One vector is turned by the same rotation once a tick. Each row is the vector after some number of ticks, and that number follows the row.
The counts run from 0 to 568.
[  0   0 -50  30  17  27 -33  -6 -15  31  12 -33  15  47  -8  -7 -13  28
 -25  22 -37 -26  21   6  29  38  -4 -46   9 -11   9  -9   0  12  13 -21
 -43 -13 -10   4  26  22  33] -> 358
[-15  -4 -19 -22 -25  -9  -8 -75 -33 -36  -4  42  30 -22 -16   3  -5   9
 -11  28  -6 -12 -27  46  31 -17 -19 -30   1 -44  10 -13  11 -42  40  -7
   2  -9  41  31   2  -1   8] -> 403
[-26   5   3  42   4  15  21  58  34  16  16 -40  -3  40  31  17  -2 -23
  18 -28  -6 -20  14 -25 -10  44  16 -17  11  22  22 -14  11  65 -24  -4
  17   9 -27 -16  -5  22  21] -> 431
[ 12 -35   3 -16  13  -5 -26  11  12 -24  28 -23  30   6 -59 -27  18 -44
 -27 -18  13 -13  26  -7   9  23  36  43  29 -16 -13   7 -15 -27 -20  31
 -41  18 -24 -10  13 -12  -3] -> 490
[-21   9  12  18  41  28  -7   7 -54  20  51  12  26  40 -35  -1   5  13
  13 -18  -7 -26   5  13  32  18 -32 -21  -3  -5   5 -50 -22 -29  -9  -9
 -40  -8  16   3   3  46  15] -> 195
[ 25 -21   5  36  37  23  19 -27 -35  32 -15  23  -8   4  32  15  13  10
  35 -58  -5  15  23 -17  15  51 -30  43  -4   5  -6  -1 -11 -28 -11  28
  28   6   8  17 -19 -38 -20] -> 420
[ 14 -22  13 -18 -65 -16 -14  42  29 -30  24 -13 -15  -6 -12  38  17   9
 -18   2 -21  16 -29  -2 -13  51  -1  20  -6   9  13   7 -47  14  16  -2
  44  40 -22  -1  15 -21 -53] -> 208
[-30 -12  43  37 -33  -2 -16  -6  -7 -22  25  18  49   5  -1 -21  20 -43
  54 -39  10 -23 -21  -9  -6 -20  18  -9  21 -16  42 -10   9  -6 -54 -18
 -12  -5  -4   6   7  34  24] -> 438
[ 13   1  -9   9  50  21  36  16 -13  21 -17 -17  35  45  -2 -18 -16  16
  43 -12  21 -13  19  -4  30  47 -32 -14  11  19 -14 -26   5   5 -15 -26
 -25 -20   6 -13 -18  50  37] -> 471
[-40 -10 -12 -38 -47  -9  28 -46   9 -48 -21 -21 -12 -13   0   3  44 -36
  -7   4  31  49  -9  -9 -14 -12  13  -3 -15 -30 -21  49 -20   9 -25 -11
   9  15 -12   0  23  -9 -19] -> 498
[-21 -31  58 -13 -12  -4  30 -55   7   7  21   3  17 -14  -4   3   4  27
  40   5  12  49 -20   4   7 -23  44  16 -23 -33  36  12  23  -2  24 -16
  -5 -18  40   6   4  -6   0] -> 274
[ 21  -1 -13 -16  14  -9 -57  28  40  36 -17  29   1  25   2  17   8   7
 -18  -9   3 -30 -42 -20   6  40  -5 -33  22  15   7 -19   1 -51  14  26
  -1   1  -3  35 -23 -48   0] -> 7
[ -5  20  32  -3  11 -25 -33  55  51   1 -11 -16   6   7 -38 -33 -26  13
  11  32  -2 -43  -2 -58 -20   2  13   4  23  -8 -16   2  10   5 -18  -1
 -51 -34   8  -3  14  -9  14] -> 561
[-28  -6  26 -31 -61 -26 -16  21  53  16 -14  11 -41 -11  -3  36  -9  51
  -7  32  -9 -20 -29   0 -42 -12  20 -28 -13 -20   6   8   1  20  26  -3
   3 -14  10  23  13 -26 -41] -> 280
[-46   1 -14  20 -27  -4  10 -13 -25  35  -5   4 -39 -13  44 -16  17  26
 -14  38  -5  -3  33  44 -35 -51 -34 -56 -14  21  -9   1 -12   0   7 -19
  -3   8 -17 -14  31   8 -18] -> 351
[  8  45   7 -31  16  -7   9  39  50  -2 -23  -6   4 -36  12  -6 -31 -38
  10  29  14  37 -34  -4  13 -27  36   4  21  -1 -47  27  33  29  -7   9
  13  17  30 -15  11  21   3] -> 334
[ 36  -7 -39  26  60  11 -23  10 -24 -27  41  27  11  35 -20 -33  19 -19
 -12  -6 -14  11   5   5  29  27   0  32  27  14   2 -13   1 -26 -13  19
 -40  24  17 -15 -15  -5 -12] -> 251
[ -9 -17 -20  21 -35  25 -41  26   7   8  35 -16 -13  46 -15  30  -4 -25
  14  25 -44  10 -24  -9  24  35  21  16  19  22  31  -5  -9  10   9 -40
  -3  39 -24 -41  30  36   6] -> 487
[-13  17  34  13  -4  -6  -9   1 -19   6 -36  14  25  24   3 -15   2 -17
  48 -24  33  -8  -3 -39  -4 -18 -43 -17  20  -1  51   1   8 -48   4 -18
 -24 -44  20  46 -14  -5  53] -> 510
[  5 -36 -34  17 -20  -6  13 -21  14   1 -48   8 -38  -7   4 -24  53 -35
  13  -1  27  13  40  22  -9 -58  -4  -1  28  10 -21  21  16 -18   6  20
 -24   4  -9   0  16 -40  27] -> 457
[ 20 -25 -19  40 -24  12 -10 -35 -36 -16 -20  26 -15  -7  -7 -18  39 -16
  37 -45 -12   1 -18  17  15 -28  17   0  23   4  -4 -17   3  55 -48  13
  -5   8  -1 -13  22  43  34] -> 366
[  1  24 -28 -19  22 -17 -29 -12   9  40 -18  18 -26   1   7 -46 -42  24
  -1  60 -23  -8 -11   5  -7  10  19 -32  27  -4   2 -41   7  24  -8 -15
 -44 -44  25 -22  29  29 -16] -> 520
[-29   2  60  -2   2   0   9  15  -4 -10  36 -27  63 -47   0 -11 -21 -11
  32  -1   4  -5   7  19  17 -13  30  -3  -8 -38 -60  24   3  -7 -47   3
 -16   5   8  23  34  20 -20] -> 440
[ 34 -26  -2  31 -29  27 -11 -32 -20 -42   3  28 -24  14 -47  37   4  15
  11 -47  -8  -8 -21  25   0  -9  -2  45 -14 -13  20   9   0  23 -32  30
  16  10  16  41 -46  -3 -29] -> 87
[ 48   7 -27  14 -26 -29 -24 -40 -25  -7 -36  58 -28 -37  11  -1  37  13
 -10 -47  12  12 -23  49  -9 -33 -11 -13  19 -10  15 -27  -4   3  -6  39
   9  -3  28  37   2 -11  -1] -> 128
[-35   3  49  41 -15  -8  -4   0  -9  35   7 -25 -13 -37  61  -5 -21 -32
  35 -27 -15  28  24  -8   4 -30  34  21  -4 -12  38  36  24  17   3   0
  -4  -5  23   3  64  17  21] -> 552
[  8   8   8 -59  -4 -43   9 -45 -20  10 -13  45 -14 -19 -22 -21  12  40
 -11  32   8   7 -12  47 -14   9 -20 -32  -3 -23 -12 -41 -15 -26   7  12
 -34  -1  29   6  24  12 -64] -> 240
[ 57  -3 -16 -16  -1  16  47   5  -9 -11  -9 -46  24  31 -24 -23  -1  13
  21  12  32   4  57  30  11  44 -26  34   1  43 -15 -13 -22   7   8 -27
  -3 -10 -29  10 -26  23 -19] -> 304
[ 47 -19  11 -26   0 -11  -6  46  52   1  -8 -26  25 -36 -39   2   9  22
  -5   3   9  -2 -13 -14  17   3  11  27  19  15  -8  15  12 -22  54  15
   9   3  -5  16 -22 -64  24] -> 451
[-31  12  43  26 -11 -12 -24 -21  10  24  -3  38   3 -61  44 -11 -14   0
  22 -18 -19 -23 -34 -42  -8 -18  30 -11 -10 -29  46  -3  16   5 -18  -2
  11 -48  11   3  21  -5  16] -> 276
[ -9 -32  40  11 -20  15   6   2 -27  36  -1  22   3  13   1   4  26  50
  58 -31  16  -6 -16  38   2 -45 -30 -22  -6   3  25 -11   7 -38  16  -8
  -8 -10  23  43 -23  -5  16] -> 234
[ 29   7 -21  -9  -6 -44 -17 -32 -16  18 -11 -24  13  16 -26 -19  23  50
 -63 -20   6 -17  -1  11 -30  51  -4 -51  15  -6  -1 -35 -27   8  13  24
 -50   2 -20   8  42  -3   0] -> 78
[ 17 -11  -6 -15 -49   1  27  23  17 -18 -12 -52  -7  16  15   3  27 -19
 -19 -44  36  13  12 -10 -24  39  27   7   6  21  30   3 -27  45  19 -17
  27 -16 -40   2  -5  10  14] -> 264
[ 10  41 -34  -4 -21 -28  -3  -6 -46  -2  -8 -10 -27   9  24  26   2  21
 -79 -22  -1  -1  26  34 -47   8 -47 -22 -22  19  13 -14 -35  -4  18  -1
  22  10  -7  28  -1  22 -27] -> 22
[  2   3  12   4 -21  -5  22  43  27  -8 -32 -28 -15   2  -4  45 -29  -6
 -18  -3  19  -9  33  16 -12 -39 -19  12   4  25  24  24  31  14  74  -9
   6 -10   4  28 -24 -29  45] -> 507
[ 50   8  -9 -13  36   9   7  24 -12  -2 -15  20 -25  48 -34  -6  10  35
  33   7 -10  36 -20 -19  -1  32 -39  59 -19  40  14  -5 -34   1   9 -16
  20   3  12 -10 -36  -1 -31] -> 137
[ -4  15  21 -46  -7 -29 -22 -11  51  -7 -17  25 -22  -4 -27  13 -41  38
 -30  48 -13 -19 -43 -16 -25   3  29 -14  -8 -30  24  -8  16  13  26   3
 -12 -17  17   0  -5 -27 -29] -> 281
[ -2  43 -14 -23  31 -10 -30  25 -10   7  16   2 -11  -4 -23   5  10 -49
 -41 -32 -12  36 -38 -25   5  17  25  23   7  -6   7 -27 -25  24  -1   8
   3   8  20 -48  29  48  28] -> 373
[ -5 -21 -22  -5   5  14 -57 -10 -17  38  16  28 -12  62 -21  16  -6  34
 -37   4 -29 -26 -20  21  13  42 -20 -30   2   7  26 -43  -1 -45  38   8
 -22   7 -13   8 -11 -16  -3] -> 525
[-12  41   3  -3  59  10  -7  -5  -9  25  60 -22  15  49  14   4 -52  11
 -49  -2 -10  30 -15 -15 -25  19  27  -4 -31 -12  31 -10   3  17  -8   7
  -7  14  20 -14 -18  37 -10] -> 429
[ 34  -1  -2 -22 -21 -21 -15  17  72  20 -52 -21 -32 -15 -11   9 -48  30
  -4  66 -17 -11 -10   1 -10 -19  26   2  -6  14 -27   6  44  24  -2  19
   3  28 -13  -7   9  -4 -29] -> 4
[ 24  17   6 -59  13  -5  36   0  14 -11  -3   2  -6  11  -2   6  -7 -40
 -10 -12  21  68 -43 -15  -7  37  40  41  -2   6  24  -3 -15  30  17   3
  38  14  23 -31 -15   6 -16] -> 96
[-14  -2  34   7 -26  -6  19   6  19  18  35 -52   8  24  37  42 -36  38
 -32 -21   2   6  13   0 -38  45  27 -18 -24   4   8   8  11  22   4  22
   9  37 -24   4   5   4 -35] -> 151
